Each row has a name. After each piece below comes the name of the row it's from, unless a question asks for something else. Each question is about the rows just above it. Places in a row count from 1.

[ 86 175 123  91 123 130 140] = q_847
[ 90 177 118 176 142 131 133] = q_916
[106 182 119 173 118 135 125] = q_453
[102 191 113 180 112 135 128] = q_917
[ 93 169 122 178 118 177 155] = q_497
[ 90 177 118 176 115 129 137] = q_111
[106 182 119 172 118 183 139] = q_846
[ 86 166 133 176 115 122 141] = q_174
Row and place of [173] in the named rows:	q_453, 4
Where in the named rows is [155]?	q_497, 7
[172] is at row and place	q_846, 4
The entry that follows [180]:	[112]
Row and place of [137] in the named rows:	q_111, 7
What comes right after [166] in the named rows?	[133]

[110 126 115 139 112 112 137 115 121 109  97 112] = q_917
[137  96 128  86 127 126 124 124 162 111 120 144] = q_847
[138 113 131 124 136 118 120 122 141 130 128 130] = q_453
[137  96 128  86 127 126 124 124 162 126 131 114] = q_111
[120 144 133 123 119 136 136 124 145 126 132 127] = q_497
[112 127 110 148 115 105 116 116 119 115 132 107] = q_607
[112 127 117 147 114 112 142 117 119 110  95 105] = q_944
[134  99 136  79 125 132 130 116 154 116 118 134] = q_80
[110 126 115 139 119 112 137 115 121 109  97 142] = q_855
[110 126 115 139 112 112 137 115 121 132  97 142] = q_174
The entry that follows [79]:	[125]
[137  96 128  86 127 126 124 124 162 111 120 144] is in which row?	q_847
Which row holds [137  96 128  86 127 126 124 124 162 126 131 114]?	q_111
The entry that follows [113]:	[131]
The row with [110 126 115 139 112 112 137 115 121 132  97 142] is	q_174
[141] is at row and place	q_453, 9

[129 126 143 112 137 102 179  89]  q_846
[129 126 133  96 142 160 103  90]  q_944
[129 126 133  83 150 160  77  90]  q_174
[129 126 137 126 131  99 174 169]  q_497
[129 126 133  84 148 160 103  90]  q_855
[129 126 150  65 157 147 144 109]  q_453
[129 126 127 112 137 160  91  88]  q_916
[129 126 143 112 137 102 179 166]  q_80
[129 126 133  83 150 160 104  90]  q_111
[129 126 133  83 150 160  94 116]  q_917
Row and place of [166] in the named rows:	q_80, 8
Right after [127] comes	[112]
What comes right after [131] in the named rows?	[99]
Right after [174] comes	[169]

[123 115 105 131] -> q_855
[139  76 120  85] -> q_111
[ 96 185 138 121] -> q_944
[113  65  75 169] -> q_916
Where in the named rows is [65]?	q_916, 2
Where in the named rows is [138]?	q_944, 3
What comes right after [76] in the named rows?	[120]
What comes right after [113] in the named rows?	[65]
What comes right after [139] in the named rows?	[76]
Where in the named rows is [75]?	q_916, 3

[ 92 116 122 127] : q_607
[ 90 112 156 123] : q_453
[161 144 141 132] : q_944
[ 90 145 156 150] : q_497
[143 112 156 150] : q_111
[140 145 126 161] : q_916
Where in the named rows is [127]?	q_607, 4
What comes right after [126] in the named rows?	[161]
Where in the named rows is [144]?	q_944, 2
What comes right after [122] in the named rows?	[127]

[105 114 110  94 136]  q_855
[146 148 161 160 112]  q_497
[138 150 165 137  77]  q_174
[112 130 137 109 164]  q_111
Where in the named rows is [148]?	q_497, 2
What comes right after [150] in the named rows?	[165]
Where in the named rows is [160]?	q_497, 4
What comes right after [110] in the named rows?	[94]
Where in the named rows is [105]?	q_855, 1
[165] is at row and place	q_174, 3

[147 132 151 103 135 147 128 116 153 134 121 129 140] -> q_847
[106 115 109 153 104 124 149 125 152 131 117 108 113] -> q_944
[105  87 109 113 106 114 155 132 127 149 114  91  96] -> q_497
[105  87 109 113 106 114 155 132 127 149 114  91 132] -> q_453
[118 160 128 139 170 132  98 117 148 107 152  86  95] -> q_174
[118 160 128 139 170 132  98 117 148 107 154 145  90] -> q_111
Where in the named rows is [96]?	q_497, 13
Right after [154] comes	[145]
The entry that follows [129]:	[140]
which: [105  87 109 113 106 114 155 132 127 149 114  91  96]	q_497
What comes right after [86] in the named rows?	[95]
What comes right after [145] in the named rows?	[90]

[ 83 171 131 148]  q_847
[140  68 127 110]  q_497
[176  95 149 153]  q_944
Right after [149] comes	[153]
Row and place of [95] in the named rows:	q_944, 2
Row and place of [149] in the named rows:	q_944, 3

[159 115 123 191  83 118  76 115]  q_944
[115 137 144  79 157 108 152 140]  q_111
[126 139 114  99  96 150 150 123]  q_846
[119 140 152 145 149  78 121 120]  q_855
[119 140 116 145 140  78 121 120]  q_497
[145 131 152 187 109  79  91 115]  q_80
[159 115  79 191  83 107  76 115]  q_174
[126 139 146  99  96 152 150 114]  q_607
[119 140 152 145 149  78 121 120] is in which row?	q_855
Right after [109] comes	[79]
What comes right after [116] in the named rows?	[145]
[137] is at row and place	q_111, 2
Which row holds [159 115  79 191  83 107  76 115]?	q_174
What comes right after [107] in the named rows?	[76]
The row with [145 131 152 187 109  79  91 115] is	q_80

[130 112 143 134 137] = q_855
[136 117 140 132 128] = q_944
[137 138 114 141 177] = q_607
[113 162 135 170 136] = q_80
[102 103 173  93 126] = q_174
[156 143 122 137 111] = q_111
[139 117 144 139 118] = q_847
[113 123 137 115 162] = q_453
The entry that follows [156]:	[143]
which: [130 112 143 134 137]	q_855
[118] is at row and place	q_847, 5
Where in the named rows is [134]?	q_855, 4
[135] is at row and place	q_80, 3
What comes right after [114] in the named rows?	[141]
Right after [102] comes	[103]

[127 126 117 180 148 150] -> q_944
[122 132  88 159 124 157] -> q_174
[171 118 104 163 167 135] -> q_847
[123 148  95 158 116 163] -> q_453
[121 106  74 115 127 128] -> q_111
[139 113 109 119  76 140] -> q_917
[104 174 120 109 152 132] -> q_855
[144 116 110 156  89 156] -> q_846
[109 118 101 114 172 111] -> q_497
[120 101  74 134 137 133] -> q_607
[141  78 121 159 135 124] -> q_916
What comes right after [78] in the named rows?	[121]
The entry that follows [172]:	[111]

[138 143 146  85 105 111 137  93 101 144 182 138] -> q_917
[138 149 146  81 105 111 137  93 101 144 119 114] -> q_855
[138 149 146  85 105 111 137  93 136 153 140 158] -> q_944
[138 149 146 167 105 111 137  93 101 144 182 138] -> q_174
[123 166  83 102 151  72 145  92 117 116 151 145] -> q_453
[152 125 130 138 112 164 122 114 127 132 108  97] -> q_916
[128 136 111 138  80 148 139 132 119 106 119 118] -> q_111
The entry that follows [92]:	[117]
[143] is at row and place	q_917, 2
Where in the named rows is [164]?	q_916, 6
Right after [80] comes	[148]

[151 152 151  98 131 148 154 150 113 149 170 119 138 103 105  76] : q_497
[146 135 132 102 144 133 139 133 114 145 143 112 134 117 132  89] : q_111
[142 151 151 103 153 160 162 150  98 134 163 128 133 121 126  84] : q_453
[136 141 129 105 143 161 164 136 105 139 151 118 132 130 114 120] : q_944
[152 146 132 111 148 135 137 149  96 140 151 127 137 118 132 109] : q_855
[135 141 126 110 136 156 166 145 108 147 166 114 134 108  88 138] : q_847
[142 136 119 102 129 129 161 122  94 127 142 128 123 101  90  67] : q_917
[139 139 132 107 136 148 142 140 110 143 133 116 119 131 114  78] : q_607
Row and place of [130] in the named rows:	q_944, 14
The entry that follows [162]:	[150]
The entry that follows [147]:	[166]
Row and place of [89] in the named rows:	q_111, 16
Right after [101] comes	[90]

